One turning vector, and how many steps it has turned
The counts run from 0 to 303.
[115 100 157 118 150 137 153  94 113 126 146 159 192 103 125 108 132  92
 173 129  95 135 109  91 112 166  92 130 156 108 173 143 157 148 124] -> 59
[114  93 122 143 108 162 132 150 142 111 155 171 132 119  94 114 110 138
 141 153 177 130  83 151 145 130 114 191 168  93 125 134 177 105 122] -> 134
[106 109 124 126 148  86 172  86  51 103 151 161 121 107 148 101 123 136
 161 109 107 105 138 144 155 118 101 147 115  98 108 140 123  90  78] -> 53
[136 120 102 118 116 136 175 119 162 145 120 144 132 127 138 178 134 152
 106 171 138 181  98 168 161 118 128 176  70 141 166 134 159  98 128] -> 144
[150 123 173 153 192 120  85 110 113 111 171 132 121 158 108 115  81 135
 103 133 131 128  69  97 161 173 108 107 128 123 143 113 142 139 119] -> 199
[105 119 119  91  76 176 109 155 112 152 157 174 134 109 152 130 150  96
 123 165 157 135  79 145 161 136 160 151 127 111 146 154 148 165  94] -> 138
[101 129 126  87  77 141 119 146 109 130 161 171 124 100 124 159 157 149
 107 179 117 106  95 135 187 133 165 152 128 117 143 112 142 114  72] -> 154
[127 108 119 100 116 135 125 175 147 165 164 181 129 123 146 111 179  88
 105 103 143  96 117 124 118 133 141 152 180 112 176 157 128 147 131] -> 297
[134  84  78 169 126 119 155 127  68 120 107 176 178 130 162 102 141 102
 135 100 142 132 101 125 100 138 110 139 100 131 131 130 138  99 148] -> 85
[146 117 131 130 180 124  99 105  89 134 165 120 125 131 121 151  79 142
  75 156 144 125  70 144 156 147 121 110 127 146 145 141 191  76 126] -> 182
[104  85  99 150 153 142 104 159 198 139 142 154 163 128 156  95 145 114
 147 105 122 146 101 141 136 143 134 141 125 115 200 132 148 140 138] -> 300
[102  84 121 118 144 128 131 168 158 119 143 125 188 144 129 121 149 132
 171  87 135 103 140 148 142 132 155 136 178  90 180 112 140 107 108] -> 92
[124  88  87 119 144 112 137 106 147 162 145 151 180 107 171 108 163 134
 142 113 102 151 121 124 137 151 133 110 134 105 193 126 163  92 122] -> 283
[137 125 130 110 171 116 142 137 137 164 153 109 171 124 146  95 150 122
 152  82  90 144 120 111 117 173  79 134 133 121 161 124 102 176 124] -> 61
[ 80  80  99 172 124 102 165 105 120 118 124 180 139 113 132 131 127  98
 149  90  85 122 164 155 136 106 110 163 142 118 151 119 115  91 131] -> 272
[ 80  76  56 169 124 134 160 134 122 130  97 187 141 127 158 132 137 110
 157  89 115 124 128 142 132 118 148 144  97 116 147 109 116  98 139] -> 288
[ 84  65 157 101 131 159 150 100 107 143 118 165 184 109 135 124 122 115
 185  91  80 120 155 112 106 142 127 117 141  88 133 106 139 135 101] -> 251
[117 116 159 109 123  97 160 149 120 160 113 132  95 131 115 179 122 195
 111 122 120 130 145 124 163 174 110 113 115 169 129  79  92 147 121] -> 190
[143  94 179  96 204 121 164  85 152 140 151 112 132 148 132 145 113 129
 137 133 108 160 122  89 165 157 124  98 133 117 169 134 141 120 119] -> 220
[129  82 172 100 179 132 140  97  84 138 132 130 149 142 151 155 120 150
 124 159 113 155 113 108 160 162 156  72  92 135 146 118 145 118 101] -> 203
[ 99 121 114 162 176  92 169  84 106 113 172 123 152 139 136  96 107 122
 164  94  85 147 144 157 152 106  94 158 135 123 154 165 128 113 116] -> 257
[ 87 102 118 161 122  97 166  70  92 128 164 148 137 133 149 114 122 120
 158 118  86 132 167 153 154 130  99 160 144 122 166 158 119 132 113] -> 256
[154 105 163 103 166 114 184  79 113 148 135 146 181 136 160 140 109 105
 173 141  95 138 118  97 113 158 111 129 125 103 163 145 176 114 121] -> 43
[163  96 142  81 144 119 171 136  82 154 141 163 153 113 136 118 155 126
 129  84  93 107 129 108  98 132  98 121 129  79  87  88  97 141 106] -> 249
[146 136 103  92  91 127 150 134 173 135 140 132 101 134 129 157 174 130
 104 142 131 135  71 153 148 146 156 161  97 157 182 117 102 160 125] -> 142
[ 93  68 172 121 140 135 141 121 126 125 145 127 191 138 117 106 114 134
 193  78  87 140 162 138 113 136 110 137 137 106 142  98 120 154  73] -> 252
[140  91 167 104 183 134 152 103 138 128 135  94 141 175 118 165 116 156
 155 130 122 133 101 102 151 180 172  74  91 142 171 109 142 121 111] -> 204
[140  95 193 102 160 104 166  76 112 141 161 143 134 147 146 136 113 126
 138 161 111 151 130  98 157 159 122 117 138 126 161 148 148 112 103] -> 219
[127  84 128 114 123 122 122 161 139 167 156 200 146 113 173 119 167  82
 111 119 141 113 127 140 121 120 127 136 150 110 180 168 140 129 131] -> 298
[ 71  98 166 133 168 140 158 119 113 132 137 108 111 162 102 172  70 157
 129 130 142 123 137 146 164 142 122 146 147 154 146 127 128  94 118] -> 193
[120 101  73 165 109 130 158 137  77 128 132 149 123 127 152  84 189  88
 113 107 166 132  95 120 154 142 134 158 124 138 138 155  93 135 153] -> 100
[151 122 109 141 129 109 159 133 111 151 146 135 181 146 139  90 160 135
 148  78 110 113  88 111  75 179  98 121 161 111 132  99 128 171 139] -> 264
[140 108 176 102 116  95 147 107 110 125 164 136  88 140 121 132 145 109
 107 151 112 104 111  73 144 186 140 115 145 106 141 126  99 156 109] -> 217
[121 129  85 154 108 111 150 176 163 173 135 154 123 154 171 109 161 118
 121 111 129 132 118 150 135 159 106 154 104 144 166 117  95 186 153] -> 302
[157 128 146  94 139 126 111 148  91 154 137 162 128 151 137 208 123 117
  59 145 131 105  83 125 120 160 131  98 102 126 121  94 131 138 115] -> 185
[146  61 116 136 179 145 120  61 125 124 125 114 121 159 130 142  83 117
 159  89 108 141 110 133 140 157 105 120  95 141 122  96 128 120 134] -> 225
[155 112 152  83 203 138 169  93 157 153 151  88 106 159 118 155 117 111
 142 104 101 131 128 100 143 152 116 106 140 126 170 119 110 161 143] -> 221
[123  77 190  91 127 123 161  85  97 126 146 182 123 108 123 137 150 100
 133 119  82 106 141  84 121 143 114 125 154  92 139 117 126 118 105] -> 234
[ 93  92  97 158  83 115 178 146  91 122 131 184 133 110 138  92 165 142
 144 137 175 105 120 126 135 146 129 158 167  98 132 141 136 101 113] -> 293
[138 108 103 106 138 160 101 126  78 126 142 114 143 130 119 145 101 189
 120 142 154 114  52 168 148 140 155 117 109 148 134 121 174  87  84] -> 166
[162 121 142  74 196 130 163 109 145 154 135 122 149 128 126 140 140 107
 156  64  87 123 125 115 114 156 109 113 107 107 142 108 104 162 125] -> 45
[133 104 104 163 143  75 161 108  75 106 125 174 163 107 148 118 131 119
 136 107 113 116 132 135 121 126  82 157 120  97 118 113 142  75 120] -> 69
[138 102 133 129 173 113 129  82  91 133 145 159  42 116 125 124 113  74
 114 114 130 114 110 113 139 151  86 127 111 152 129 131 120 126 125] -> 20
[107  93 137 107  90 180 123 136 138 134 156 145 166 141 145 124 114 126
 129 166 151 162  88 174 146 137 167 147 113 115 178 149 157 156  90] -> 139
[142 154  86 118 117 156 142 130 104 150 136 107  91 134  83 158 131 154
  88 118 145 122  55 155 141 172 113 155 125 172 132 106 128 155 153] -> 163
[109 112  87 159  89 107 161 152  92 138 113 175 100 119 128  89 178 147
 142  97 153  90 120 110 128 163 122 155 146 107 128 119  98 119 130] -> 292
[143  93 113 137 163 114 145  77  84 147 135 148  80 144 147 162  77 119
 110 146 129  88  95 139 129 163 111 113 116 146 129 117 181  75 142] -> 5
